128 stands for zero in the data rows.
Here is a table of points, one per row:
array([124, 114, 172, 174, 125, 116, 107, 151, 94, 114, 149, 118, 144, 123, 116, 113, 119, 138, 144, 135, 133, 124, 119, 139, 128, 130, 123, 143, 132, 125, 128, 133])
array([120, 118, 107, 115, 123, 116, 105, 113, 145, 110, 199, 255, 112, 121, 131, 114, 146, 117, 114, 119, 107, 118, 170, 123, 123, 112, 135, 125, 130, 134, 137, 125])
array([125, 197, 120, 123, 171, 161, 110, 116, 122, 126, 117, 124, 118, 120, 168, 157, 134, 107, 115, 143, 125, 107, 110, 179, 124, 111, 120, 118, 117, 121, 118, 118])
array([119, 120, 149, 110, 122, 118, 114, 116, 103, 114, 138, 145, 114, 115, 110, 124, 177, 122, 117, 121, 102, 152, 109, 111, 117, 103, 119, 107, 184, 119, 109, 201])
array([124, 117, 109, 153, 127, 114, 108, 108, 120, 125, 107, 130, 163, 218, 115, 161, 123, 121, 121, 112, 120, 131, 132, 136, 132, 117, 131, 133, 138, 125, 111, 137])
array([124, 113, 122, 123, 126, 119, 195, 125, 122, 201, 118, 169, 125, 125, 118, 126, 207, 219, 177, 101, 204, 123, 125, 137, 118, 133, 130, 93, 127, 125, 134, 135])
array([110, 113, 155, 104, 104, 151, 128, 185, 102, 126, 160, 114, 105, 123, 123, 174, 118, 119, 107, 114, 124, 117, 155, 115, 120, 109, 96, 118, 114, 196, 117, 113])
array([112, 119, 104, 104, 116, 116, 112, 159, 97, 123, 102, 121, 153, 112, 118, 108, 112, 121, 112, 107, 120, 107, 112, 119, 142, 158, 120, 155, 136, 117, 109, 158])
array([120, 124, 145, 188, 111, 118, 132, 104, 112, 111, 105, 118, 154, 120, 130, 114, 132, 112, 118, 114, 117, 143, 185, 116, 111, 114, 166, 120, 115, 115, 165, 111])
array([105, 106, 99, 118, 119, 169, 137, 162, 170, 124, 145, 116, 101, 119, 120, 113, 118, 120, 112, 118, 112, 114, 114, 121, 126, 174, 153, 116, 108, 102, 113, 162])
array([127, 111, 119, 163, 140, 115, 110, 103, 120, 123, 106, 133, 101, 188, 120, 160, 119, 130, 112, 117, 122, 108, 106, 116, 118, 168, 111, 123, 116, 169, 170, 114])
array([135, 123, 175, 108, 120, 113, 115, 165, 218, 115, 127, 120, 98, 134, 131, 124, 116, 121, 117, 114, 134, 114, 177, 117, 110, 108, 115, 164, 126, 109, 118, 169])
array([123, 156, 118, 111, 169, 108, 129, 127, 109, 118, 168, 107, 102, 198, 112, 163, 123, 121, 127, 122, 120, 119, 117, 104, 124, 162, 124, 123, 118, 107, 163, 120])
array([124, 114, 96, 156, 121, 103, 127, 163, 108, 126, 143, 112, 151, 109, 118, 155, 118, 111, 117, 122, 120, 117, 185, 117, 110, 118, 105, 112, 128, 176, 108, 117])
array([122, 159, 117, 119, 99, 103, 139, 118, 114, 178, 120, 119, 115, 122, 204, 113, 93, 186, 176, 149, 100, 120, 122, 122, 112, 125, 129, 118, 120, 126, 133, 139])
array([133, 129, 141, 149, 121, 118, 105, 142, 166, 124, 146, 125, 159, 116, 117, 115, 123, 124, 125, 117, 126, 121, 106, 110, 125, 154, 108, 113, 121, 120, 114, 107])
array([106, 119, 116, 118, 128, 118, 167, 106, 184, 195, 117, 92, 117, 123, 118, 112, 195, 112, 205, 126, 96, 124, 118, 120, 131, 114, 119, 218, 120, 200, 121, 123])
array([126, 115, 90, 137, 111, 117, 113, 106, 156, 117, 146, 110, 147, 113, 114, 119, 115, 127, 117, 114, 139, 121, 123, 132, 124, 116, 129, 136, 134, 127, 137, 129])
array([119, 116, 117, 111, 109, 120, 146, 107, 115, 99, 105, 154, 114, 122, 102, 118, 95, 107, 164, 154, 162, 112, 107, 116, 150, 108, 108, 107, 107, 119, 112, 151])
array([195, 114, 115, 124, 114, 120, 159, 124, 105, 166, 112, 168, 116, 117, 118, 122, 189, 120, 152, 124, 89, 121, 114, 120, 124, 115, 107, 195, 110, 99, 123, 114])
array([221, 120, 117, 119, 119, 201, 114, 208, 119, 112, 113, 126, 119, 122, 119, 176, 116, 122, 182, 119, 126, 121, 111, 119, 125, 117, 245, 117, 127, 218, 125, 126])
array([124, 144, 118, 102, 161, 113, 124, 123, 118, 122, 107, 121, 160, 184, 116, 160, 122, 121, 120, 122, 122, 115, 118, 107, 122, 170, 120, 121, 116, 118, 170, 130])
array([116, 111, 120, 108, 128, 120, 154, 119, 113, 102, 103, 141, 108, 108, 112, 111, 148, 120, 93, 162, 172, 101, 111, 112, 116, 127, 133, 131, 120, 134, 134, 126])
array([110, 107, 162, 158, 128, 120, 126, 161, 104, 129, 95, 118, 153, 112, 121, 116, 115, 118, 120, 124, 108, 112, 144, 116, 120, 102, 143, 115, 113, 105, 147, 117])
array([123, 179, 125, 112, 115, 179, 106, 113, 119, 123, 116, 121, 123, 121, 105, 125, 125, 248, 120, 191, 113, 123, 232, 107, 212, 136, 129, 138, 123, 124, 126, 126])
array([130, 127, 155, 145, 119, 122, 120, 135, 164, 117, 155, 122, 154, 115, 122, 118, 123, 123, 127, 118, 122, 120, 111, 111, 125, 157, 110, 114, 118, 119, 109, 110])
array([136, 121, 109, 188, 122, 123, 115, 117, 117, 126, 120, 109, 107, 117, 119, 110, 119, 110, 120, 104, 169, 162, 166, 123, 184, 110, 112, 116, 107, 122, 174, 186])
array([125, 119, 115, 119, 109, 186, 120, 118, 117, 124, 118, 122, 124, 123, 169, 108, 123, 113, 123, 154, 115, 185, 119, 104, 104, 174, 110, 123, 209, 119, 173, 129])
array([112, 122, 153, 162, 118, 120, 118, 148, 152, 127, 151, 118, 139, 125, 118, 114, 119, 127, 117, 122, 118, 121, 103, 111, 125, 99, 156, 119, 119, 110, 115, 110])
array([124, 119, 159, 147, 120, 119, 122, 91, 150, 127, 155, 119, 155, 110, 118, 127, 116, 122, 117, 121, 123, 115, 114, 117, 119, 144, 159, 121, 119, 123, 109, 124])
array([120, 179, 115, 123, 147, 163, 127, 110, 122, 115, 115, 127, 118, 119, 131, 172, 119, 124, 116, 94, 121, 167, 106, 167, 124, 109, 120, 130, 117, 116, 111, 105])
array([134, 115, 117, 127, 114, 106, 198, 122, 125, 108, 124, 119, 120, 132, 195, 122, 118, 153, 108, 204, 160, 104, 108, 121, 211, 111, 126, 121, 209, 124, 113, 106])
array([124, 190, 126, 126, 190, 160, 118, 118, 120, 126, 122, 122, 121, 113, 172, 168, 129, 107, 119, 154, 123, 102, 114, 186, 123, 120, 122, 120, 115, 116, 121, 134])
array([121, 105, 121, 111, 120, 110, 110, 129, 120, 123, 120, 116, 118, 123, 178, 120, 122, 118, 111, 211, 180, 229, 118, 126, 118, 129, 134, 135, 103, 131, 123, 127])
array([134, 128, 139, 107, 98, 112, 112, 144, 167, 113, 148, 125, 179, 132, 123, 109, 138, 121, 123, 114, 125, 123, 115, 167, 128, 167, 115, 114, 116, 127, 115, 109])
array([121, 122, 168, 168, 123, 123, 134, 151, 138, 123, 151, 124, 149, 123, 118, 113, 113, 126, 116, 119, 115, 133, 120, 137, 134, 128, 125, 136, 130, 131, 131, 136])
array([160, 120, 113, 110, 108, 110, 116, 104, 102, 123, 130, 108, 96, 142, 120, 102, 119, 119, 113, 107, 118, 129, 118, 115, 121, 146, 151, 116, 113, 116, 97, 129])
array([121, 80, 115, 116, 187, 156, 111, 112, 119, 123, 113, 118, 114, 118, 151, 147, 116, 127, 129, 103, 119, 153, 123, 153, 125, 111, 115, 121, 157, 110, 106, 109])
array([126, 119, 161, 103, 109, 105, 116, 117, 143, 127, 106, 120, 100, 112, 100, 118, 113, 118, 125, 114, 118, 155, 118, 172, 127, 161, 125, 116, 180, 122, 184, 108])
array([117, 135, 127, 123, 119, 129, 194, 123, 110, 213, 124, 196, 125, 131, 117, 120, 192, 97, 206, 115, 211, 123, 128, 119, 122, 123, 126, 180, 126, 110, 116, 112])
array([123, 148, 117, 108, 185, 98, 136, 121, 116, 115, 113, 125, 122, 107, 158, 143, 105, 126, 119, 96, 113, 166, 117, 148, 129, 110, 122, 125, 125, 136, 128, 133])
array([131, 186, 113, 123, 166, 164, 122, 119, 117, 119, 119, 118, 117, 132, 95, 88, 114, 168, 121, 173, 121, 117, 170, 180, 93, 112, 117, 122, 125, 125, 114, 115])
array([158, 110, 155, 92, 124, 130, 128, 101, 151, 131, 156, 110, 175, 144, 120, 112, 110, 122, 112, 119, 121, 116, 114, 114, 124, 93, 141, 117, 114, 116, 124, 122])
There is one direction along which these points spread out most. Take the direction at right angles to it along which they spread out most. Go by this last direction. How far along it is each point below, from 0 to 99? 50 is the average, and the first point above lies past it. One standard deviation of the points above along it is 16.
array([121, 105, 121, 111, 120, 110, 110, 129, 120, 123, 120, 116, 118, 123, 178, 120, 122, 118, 111, 211, 180, 229, 118, 126, 118, 129, 134, 135, 103, 131, 123, 127]) 32
array([126, 115, 90, 137, 111, 117, 113, 106, 156, 117, 146, 110, 147, 113, 114, 119, 115, 127, 117, 114, 139, 121, 123, 132, 124, 116, 129, 136, 134, 127, 137, 129]) 59
array([120, 179, 115, 123, 147, 163, 127, 110, 122, 115, 115, 127, 118, 119, 131, 172, 119, 124, 116, 94, 121, 167, 106, 167, 124, 109, 120, 130, 117, 116, 111, 105]) 34
array([117, 135, 127, 123, 119, 129, 194, 123, 110, 213, 124, 196, 125, 131, 117, 120, 192, 97, 206, 115, 211, 123, 128, 119, 122, 123, 126, 180, 126, 110, 116, 112]) 53
array([119, 116, 117, 111, 109, 120, 146, 107, 115, 99, 105, 154, 114, 122, 102, 118, 95, 107, 164, 154, 162, 112, 107, 116, 150, 108, 108, 107, 107, 119, 112, 151]) 47
array([124, 113, 122, 123, 126, 119, 195, 125, 122, 201, 118, 169, 125, 125, 118, 126, 207, 219, 177, 101, 204, 123, 125, 137, 118, 133, 130, 93, 127, 125, 134, 135]) 40
array([134, 128, 139, 107, 98, 112, 112, 144, 167, 113, 148, 125, 179, 132, 123, 109, 138, 121, 123, 114, 125, 123, 115, 167, 128, 167, 115, 114, 116, 127, 115, 109]) 67
array([136, 121, 109, 188, 122, 123, 115, 117, 117, 126, 120, 109, 107, 117, 119, 110, 119, 110, 120, 104, 169, 162, 166, 123, 184, 110, 112, 116, 107, 122, 174, 186]) 49
array([112, 119, 104, 104, 116, 116, 112, 159, 97, 123, 102, 121, 153, 112, 118, 108, 112, 121, 112, 107, 120, 107, 112, 119, 142, 158, 120, 155, 136, 117, 109, 158]) 57
array([135, 123, 175, 108, 120, 113, 115, 165, 218, 115, 127, 120, 98, 134, 131, 124, 116, 121, 117, 114, 134, 114, 177, 117, 110, 108, 115, 164, 126, 109, 118, 169]) 67
